In the rows, zero is written as 128.
Each named turn below is shown by a few rows before and after it. Which turns, in which order, take the first row of each later pair to the second? The first pair is answered.
latik:
[105 119 148 141 125 146 147 142 156 155 140 117 135] -> [129 156  96 116 140 108 143 132 133 117 112 104 111]
[153 116  94 156 132  90  37 121  94 131  89 140  98] -> [103  90 200 119 102 157 158  86 159 173 166 130 150]
[125 112 179 148 144 159 134 107 167 135  94 118 131] -> [148 144 134 121 154 127 135  99 150 102  71 103 110]
[147 157 117  97 111 116 147  86 131 131 125 111 136] -> [144 126 118 153 114 123  77 121 117 155 114 141 131]
fevu:
[128 128 144 104 129 134 157 119 129 107 148 104 113] -> [131 124 154 110 126 136 147  96 143 119 136 108 119]
[123 160 144 181 143 100 127  98 165 155  31 136 154] -> [148 184  74 148 106  69  97 110 118 156  64 152 146]
[128 138 144 141  78 113 110 135 117 173 102 162 146] -> [121 151 124 135  80 107 123 176  96 149 125 157 135]
maru:
[141  92 123 150 167 123  46 148 117  83 116 121  87] -> [131  68 186 120 157 159  95  95 165 101 141 106 111]
[102 132 182 151 109 149 128 139 136 155 127 145 133] -> [105 154 161 122  93 140 154 143 125 151 151 141 137]
[122  91 124 139 123 137 139 150 112 123 177 108 115] -> [123  91 118 146 126 133 129 156 111 121 169 113 109]
Nako:
[105 125 135 113 160 125 123 114 157  68  86 111  99] -> [ 92 128 142 155 138 124  93 113 168 125  65 142 129]
[116 130 134 140 166  99 141 164 121 105 111 122  94] -> [102 138 146 163 147 105 140 152 139 151 100 143 126]
[128 124 137 112 146 126 148 118 134 100 114 115 118] -> [129 118 131 149 137 121 104 126 130 129  95 140 132]
[157 123  89 132 119  97  77 116  94 122  95 145 110] -> [122 151 133 109  96 113 174  83 143 160 110 135 157]
Pairs:
Each pair is two turns apart.
[124 158 102 121 126 104 168 127 115 120 113 134 125] -> [115 130 120 170 140 119 132 145 119 129  92 145 120] -> fevu, latik
[102 164 110 103  96 140 177 111 153 161 154 121 171] -> [113 114 125 138 176 161 139 165 128  70 133  87  97] -> Nako, fevu
[135 123  90 117 121 110  90 144  96 115 140 126 109] -> [110 111 166 122 122 142 147 101 162 153 130 118 144] -> maru, Nako
[145 147 131 117  79 154 134 154 101 148 180 134 138] -> [151 168 108 118  75 133 123 149  97 155 157 141 141] -> latik, Nako
[127 152 106 119 127 112 169 131 121 122 139 121 129] -> [128 116 141 163 154 129 129 124 140 131 101 124 121] -> maru, maru
[141 126 136 137 147 132 108  67 120 152 116 135 125] -> [120 113 137 138 122 151 116 104 103 165 168 149 134] -> fevu, latik
[123 148 127 142 107 120 141 106 158 177  94 137 152] -> [139 135 109 160 116 111  92 123 136 162  85 147 131] -> Nako, Nako
[138 116 147 121 160 144 113 105 163 102 121  86 110] -> [146 130 130 123 123 131  93  79 168 154 114 111 138] -> fevu, Nako
[118 113 163 187 157 136 111 143 131 114 121 118  87] -> [119 113 166 170 163 138 132 140 134 100 130 104  81] -> Nako, Nako
[137 134 146 132 153 108 133  86 123 101 147 125 122] -> [137 136 138 151 138  99 104  88 121 133 136 146 137] -> fevu, Nako
[103 104 141  69 140 145 128 147  96  73 181  72 107] -> [ 62 115 163 150  97 148 100 146 130 196 140 132 181] -> latik, Nako
[115 121 110 159 159 142  92 108 102 144 125 117 131] -> [ 97 142 126 136 145 148 155  98 120 154 144 109 156] -> fevu, Nako
[123 138 137 143 112 124 131  83 159 173  95 138 154] -> [104 163  96 130 122 115 170 172 104 115 146 129 126] -> fevu, fevu
[135 151  88 147 147 104 102 157 116 131  85 108 110] -> [114 175 108 143 135 108 153 143 140 159  85 105 142] -> Nako, maru
[153 133 126  81 162 121 154  90 137  75 118  85 100] -> [156 125 118 116 178 115 111 108 126  74  91  92  90] -> maru, maru
[127 114 151 151 131 112 127 129 127 156 129 161 149] -> [131 112 143 144 123 107 118 127 120 157 138 163 148] -> fevu, maru
[147 171  74 108 133  92 113 154  92 125 105 128 127] -> [108 118 145 142 100 146 108 160 123 188 149 157 166] -> latik, fevu
[116 142 115 113 120 162 140 166 119 142 184 137 119] -> [117 162  95 130 111 144 119 159 120 168 155 152 134] -> latik, Nako
[128 126 114 136 107 125 104 125 128 152 142 150 135] -> [124 124 125 128 101 133 115 115 137 155 147 146 139] -> maru, maru
[136 120 120 138 143 125  97 132 108 113 109 126  99] -> [108 159 127 122 109 119 159 121 127 151 122 132 141] -> Nako, maru
[146 158  87 107  89 100 127  93 124 159 129 145 139] -> [137 151 104 103  83 114 144  89 137 169 143 143 148] -> latik, latik
[161 111 104 110 132 144 121 159 116 101 152 113  98] -> [157  90 136 135 144 159 103 144 138 112 124 110 100] -> maru, fevu
[120 107 170 101 111 137 137 115 155 159 153 118 143] -> [144  92 150  92 132 132 108 129 130 112 163 106 105] -> Nako, latik
[136 110 102  93 125 171 111 151  99 122 139  86 109] -> [135  93 140 105 132 183 103 112 131 148 110  85 123] -> fevu, fevu
[129  80 128 118 104 162  92 147 107 137 195 154 123] -> [140 112  93 127  88 129  69 127 104 168 156 168 139] -> latik, Nako
[113 145 139 160 161 110 147 162 168 101  81 108 110] -> [153 159  80 129 112  79  88 123 149 132  87 137 119] -> fevu, fevu
[117 107 182 133 145 154 132 110 152 106 171 107 119] -> [111 130 175 119 140 144 160 105 159 107 170 104 125] -> maru, fevu
[132 125 115 129 100 129  97  90 141 163 124 152 149] -> [152 131  99  87 119 122 118  88 128 108 135 123 116] -> latik, Nako
[115 107 148 194 153 135 109 161 128 130  83 119 118] -> [133 137 113 170 163 109 116 149 117  99  68 107 100] -> latik, latik
[127 121 112 155 144 123  80 125 151 124  94 146 138] -> [114 164  95 100 134 111 159 129 148 104 126 123 145] -> Nako, maru
[129 172 107 106 114 118 171 129 132 118 121 136 127] -> [115 116 158 162 117 155 120 133 148 150 112 159 134] -> latik, maru
[118 154 136 123  86 126 150 146 117 149 150 123 156] -> [135 132 125 125 120 127 118 170  95  95 148 105 112] -> fevu, Nako
[139 115 145 130 123 111 101  51 167 132 100 131 150] -> [147 121 135 104 137 110 123  54 160  96 111 109 131] -> latik, Nako
[118  99 135  99 116 138 141 181  93  86 204 134 114] -> [116  56 181 161 147 157  90 161 121 108 148 141 112] -> fevu, Nako
[127 141  95 111 120 109 115 168 105 103 170 114 121] -> [120 145 106  99 114 114 139 158 115 104 181 106 130] -> latik, latik
[146 116 151 134 138 147 153 135 123 103 106  98 135] -> [159 114 126 150 118 136  98 131 113 133  95 123 144] -> Nako, fevu
[106 129 168 138 148 125 142 110 139 175  93 129 136] -> [128 160 109 107 146  90 134 110 110 146  89 124 116] -> latik, fevu
[156 126 120 120 152 114  98  95 130 101  87 117 104] -> [119  85 174 151 130 160 106 129 141 138 138 139 130] -> fevu, latik
[128 106 126 166 202 132  83 172  88  68  93 117  54] -> [ 89 136 150  88 144 153 217 169 104  86 200 102 101] -> latik, maru
[158  77 130 140 155 144  66 119 122 103  82 111 101] -> [138 128 118  56 108 139 180 119 123 104 167  94 130] -> latik, maru
[114 141 115 127 112 113 147 138 123 151 127 138 146] -> [113 120 135 152 126 122 129 131 135 157 107 139 143] -> maru, maru
[133 115 167 176 145 140 110 125 147 113 137 128 128] -> [153 145 135 140 155 113 133 111 139  80 124 106 113] -> Nako, latik
[111 124 138 114 111 142 158 169 114 109 173 126 124] -> [100 127 143 120 101 144 164 164 124 134 168 136 142] -> Nako, Nako
[127 116 150 140 129 115 120 158 132  93 112 110 105] -> [149 118 134 134 106 101  88 119 135 119 105 124 118] -> fevu, fevu
[118 142 142 143 154 122 151 136 147 111  96 116 124] -> [111 130 158 149 150 136 149 135 152 120 107 120 130] -> Nako, latik
[155 119 115 138 172 127 135 143 113  73  65 108  91] -> [148 154  87 151 100 107 112 119 118 173  64 157 151] -> Nako, fevu
[130 141 142 111 103 133 150 112 154 154 129 114 147] -> [146 127 134 137 123 122  99 110 148 147  92 118 129] -> latik, maru
[104 157 130 153 122 123 149 128 146 152  69 126 143] -> [103 105 150 172 141 150 113 165 131 121  96 123 115] -> Nako, latik
[115 111 140 166 122 149 116 163 125 136 149 141 132] -> [134 151 123  99 120 125 171 106 141 114 139 110 131] -> fevu, latik
[124 118 127  95 111 142 133 124 128 114 154 133 131] -> [119 120 131 103 103 141 135 122 133 133 148 139 143] -> Nako, Nako
[135 109 138  99 126 140 138 111 132 113 159 118 120] -> [121 124 136 130 111 133 125 109 141 165 131 141 149] -> latik, Nako
[146 146 108 101 106 135 136  94 131 134 132 113 135] -> [134 132 128 114 100 150 138  95 139 149 144 120 145] -> latik, latik
[136 146  79 132 103 119 113 113  88 128 117 140 137] -> [ 98 122 129 159 125 155 154 162  98 116 141 130 139] -> fevu, latik
[149 128 120 130 113 115 102  92 128 144 113 127 137] -> [149 146 102 110 121 106 126 103 118 120 121 114 128] -> Nako, maru
[128 161 125 121 122 122 158 102 172 138 109 112 156] -> [134 165  99 151 134 108 118 127 148 130  86 122 142] -> maru, maru
[107 130 142  99 148 118 138 110 168 128 143 132 164] -> [108 129 111 132 139 108  91 157 134 137 145 153 159] -> maru, latik
[136 135  88 115  90 114 128 135 118 126 133 133 114] -> [114 120 116 146 121 130 141 173 121 112 130 127 109] -> fevu, latik
[157  31 156 138 150 160 109  97 150 112 110 133 114] -> [144  94 122  65  98 141 203  94 141 125 172 132 152] -> Nako, maru
[130 146 122 135 128 113 105 120 128 126 124 144 125] -> [118 148 136 127 116 120 130 125 132 135 146 142 137] -> latik, maru
[123 103 174 135 162 128  79 100 153 136  76 129 153] -> [143 113 148 104 172 115  79  90 138 101  74 112 130] -> latik, Nako
[123  97 163 113 122 120 124 106 136 129 131 113 124] -> [126 108 131 101 111 107 125 131 110 116 154 116 116] -> fevu, fevu
[136  82 139 102 118 124 140 152 119 106 191 108 129] -> [121  80 136 150 111 122 104 177 113 143 171 135 145] -> Nako, fevu
[113 107 130 117  95 135 112 144 119 166 169 165 163] -> [128 151  92  77 118 103 152 151 100 113 161 134 140] -> fevu, latik
[137 134 103 135 109 133 116 138 117 152 155 140 136] -> [139 139  96 142 117 128 106 143 115 145 139 140 131] -> latik, maru
[131 133 111 127 118 103  96 132 118 152 122 153 138] -> [141 130 102 113 129 104  96 137 106 122 129 141 117] -> Nako, Nako
[147 148 157 101 155 127 172  77 157 113 100 104 137] -> [132  94 195 141 145 164 131  92 161 145 124 128 147] -> Nako, latik
[139 152  84  79 110 105 167 120 121 101 160 109 124] -> [126 121 156 111 135 133 176  76 176 124 117 103 138] -> fevu, fevu
[144 100 121 124 139 132 103 150 100  90 167 126  93] -> [146 110 116 103 138 128 123 139 104  82 169 117  90] -> latik, latik
[126 143 108 111 124 133 152  91 136 131 114 122 137] -> [132 140  83 126 126 125 108 118 111 126 111 133 127] -> fevu, Nako
[127 120 106 150  96 127  84 167  97 154 153 161 136] -> [143 155  75 119 111 101 109 163  85 115 138 138 115] -> Nako, latik
[108 133 125 170 129 102 124 152 121 162 116 174 139] -> [124 125 112 161 156 104 122 172 100 112 123 154 105] -> Nako, latik
[133 106 153 149 150 127 105 141 116 139 102 153 122] -> [130 137 138  93 119 122 165 133 108 136 152 144 134] -> maru, maru
[105  92 177 133  95 168 120 138 134 125 208 142 129] -> [115  99 145 125  94 157 109 155 111 104 216 141 112] -> Nako, maru
[129 109  88  74 140 127 141 124 132 102 175 114 120] -> [ 97 128 104 137 118 124 131 121 161 186 131 155 173] -> maru, Nako
[119 103 145  96 125 133 169 142 117  96 161 108 120] -> [125  93 136 145 149 124 110 162 105  93 114 119 102] -> maru, maru
[154 123 120 163 148 114  49  97 140 127  83 126 106] -> [160  97 152 119 146 138  82  62 160 105 122 104  99] -> maru, Nako
[138 159  69 111 135  94 115 108 114 130  91 133 129] -> [ 98 120 131 123  99 145 143 120 139 181 155 151 167] -> latik, maru
[154 112 138 106 141 133 123 101 138 109 135 128 123] -> [156 111 122 117 141 127  97 126 120 108 139 136 115] -> latik, fevu
[126 109 128 142 101 120 117 137 125 172 157 147 158] -> [104 106 142 151 121 130 144 167 124 153 163 135 152] -> fevu, fevu
[129 106 133 163 127 122  64 104 129 115  98 131 146] -> [102 103 165 122  96 149 137 111 142 123 170 122 168] -> fevu, latik
[140 133 132 122 106  99 155 132 141 130 120  95 146] -> [135 101 154 144 102 122 127 146 140 139 137 104 143] -> Nako, latik
[145 101 127 151 168 134  83 111 139 129  59 103 113] -> [157 142  92  94 108 108 109  72 137 167  92 115 147] -> Nako, fevu
[136 140 148  85 124 127 145  74 139 136 130 121 125] -> [146 138 103 109 113 111  83 108 102 142 124 147 115] -> fevu, Nako
[108  98 164 174 173 165 122 209 127 140 132 138 123] -> [134 125 114 166 184 132  95 211 104 110 101 135 100] -> latik, latik
[146 130  98  81 112 139 102 113  93 116 135 122 133] -> [135 117 111 115 138 147 101 156  83  94 123 117 117] -> maru, fevu
[144 107 139 102 123 140 110  98 128 104 138 101 111] -> [143 103 125 116 122 139  90 122 110 102 142 106 109] -> latik, fevu
[ 90 113 161 155 147 144 167 156 130 124 154 135 139] -> [108 153 102 176 144  99 122 149 114 145  97 155 143] -> latik, Nako
[104 165 116 173 107 119 116 151 103 185 107 141 148] -> [123 140 144  95 153 141 178 129 112  87 146  76  97] -> maru, Nako
[ 96 122 144 150 153 145 105 144 155 131 111 126 208] -> [120 161 102 113 164 109 125 132 141  97  90 109 192] -> latik, maru
[127 145 149 158 133 143 161 157 141 119 138 132  91] -> [138 156 142 126 108 134 169 108 154 143 143 136 111] -> fevu, maru
[125 160 102 194 152 100  87 210  79 170  83 156 133] -> [114 158 173 117 101 131 182  98 158 226 129 140 195] -> latik, fevu
[119 128 127 131 139 140 146 146 131 118 128 112 116] -> [115 135 129 127 131 138 156 135 143 131 129 113 125] -> Nako, latik
[146 131 138 106 134 131 157 116 123  84 140 105 118] -> [152 145 118 104 127 116 153 114 117  89 134 109 121] -> fevu, maru
[139 115  91 115 126 103 102 114 104 109  86 137 102] -> [117  69 153 105 127 153 138 123 122 102 142 125 105] -> latik, Nako
[112  79 166 143 112 167 109 133 137 157 196 121 117] -> [119 105 128 109 106 149 125 151 110 128 220 111 102] -> Nako, maru
[123 124 130 148 152 144 150 156 116  92 131 119 111] -> [156 119 118 137 117 130  96  88 131 140 111 139 129] -> fevu, fevu
[163  85 134 106 118 139  76 101 117 127 146 135 109] -> [151  81 136 117 133 146  86 136 106 105 157 126  95] -> fevu, maru
[142 134 107 129  87 113 120 125 107 175 156 185 140] -> [140 145 131  96  94 119 171  90 134 163 153 164 146] -> maru, latik
[107 124 146 159 100 142 130 156 137 189 113 148 151] -> [129 108 120 168 115 136  82 175 109 159 111 149 120] -> Nako, Nako
[138  98 143 152 141 135  71  97 136 139 103 119 115] -> [151  93 134 115 128 139  77  89 127 119 134 109 103] -> maru, Nako
[154 151 117  84 148 127 137  75 113 154 102  95 125] -> [136 113 153 108 128 161 125  81 124 189 130 115 144] -> latik, maru
[112 148 121 108 122 126 166 134 130 117 147 108 147] -> [101 153 122 132 116 125 161 139 134 138 133 124 160] -> latik, Nako
[138  85 153 141 144 146  89 125 131 119 127 124 111] -> [142  85 143 134 124 142  79 120 125 134 144 138 123] -> maru, Nako
[127 133 133 115 108 127 121 101 144 145 122 127 125] -> [125 124 136 123 110 131 112 105 145 150 121 130 127] -> latik, latik
[107 111 160 146 134 134 128 167 102 121 139 132 129] -> [118 121 140 147 139 121 114 168  94 110 125 129 120] -> latik, latik
[118 129 125 118 121 138 151 165 115 114 166 120 131] -> [106 135 137 148 117 136 149 165 128 148 142 137 148] -> maru, Nako
[154 173 108 116 149 105 163 116 122  85 115 111  78] -> [142 112 145 188 123 142  71 134 126 159 123 162 105] -> latik, fevu
[135 130  90 115  91 107  86 165 116 124 170 155 126] -> [ 92 122 141 164 118 135 129 198 140 129 154 146 138] -> fevu, Nako
[121 160 118 122  82 118 135 123 123 187 136 152 172] -> [135 162 111  74 120 119 180 128 109 102 157 106 129] -> maru, Nako
[106 133 162 121 114 125 183 129 150 167 160 122 158] -> [116 139 108 182 139  98 107 182 108 157 108 144 132] -> maru, maru
[165  90 147 136 147 170  55  79 167 126  84 148 107] -> [147 120  89 116 155 157  97 188  99  63 149 135  72] -> fevu, fevu
[117 117  98 110 151 132 118 153 137 121 166 106 117] -> [115 105 110 128 156 139 108 157 142 128 162 112 119] -> latik, maru
[128 111 136 113 128 136 131 153 109  92 161 126 105] -> [140 120 136 111 149 122 126 122 122  81 119 110  97] -> fevu, latik
[140 109 114 146 123 128  95 150 144 144 175 171 135] -> [156 140 103  90 130 110 151 109 153 114 171 140 132] -> maru, latik
[114 143 139  91 110 131 140  98 174 174 121 124 135] -> [102 160 110  81 117 125 168 160 139 136 154 114 114] -> fevu, fevu
[115 143 125 144 153 140 106 121 170 138 104 147 133] -> [121 134 121 143 168 143 100 136 158 113 111 138 112] -> Nako, latik
[137 140 108 100  96 122 138 128 130 148 166 139 151] -> [126 140  98 144 129 119 126 185 108 123 141 138 126] -> fevu, maru
[145  82 141  98 123 153 107 134 118 101 177 128 108] -> [155 100 125  87 138 136 114 120 119  79 154 112  94] -> fevu, latik
[122 117 146 158 105 141  94 124 144 167 129 146 154] -> [161 142  91 111 120 106  87 110 115 111 115 123 114] -> latik, Nako
[119 128 140 142 177 127 153 138 137  90  99 107 103] -> [107 133 152 142 169 126 175 131 153 108 100 109 121] -> Nako, Nako
[130 154  99 160 120 107 131 117 134 197 100 146 170] -> [149 138  72 165 136 101  87 136 106 162  95 142 134] -> Nako, Nako
[113 148 123 110  53 157 174 131 132 173 193 135 182] -> [ 86 151 121 183 120 160 172 223 109 128 149 122 149] -> maru, fevu
[144 128 139 128 137  81 126 100 149  86  99  95 113] -> [136 136 149 122 131  84 148  92 161  99 105  95 126] -> Nako, Nako
[145 132  99 108  94 109  95 100 108 150 158 149 130] -> [117 130 116 112 106 132 140 151 101 127 192 140 127] -> latik, fevu
[112 102 146 119 114 153 137 134 132 125 147 123 129] -> [128 118 128  97 118 135 145 122 124 102 141 116 117] -> Nako, latik
[108 109 165 158 134 150 107 142 146 151 150 149 122] -> [137 140 120 111 160 119 123 136 122  85 143 115  84] -> Nako, latik
[ 89 141 132 143 160 140 171 160 136 114 154 123 126] -> [ 90 135 132 164 171 140 152 170 134 112 133 126 119] -> maru, maru
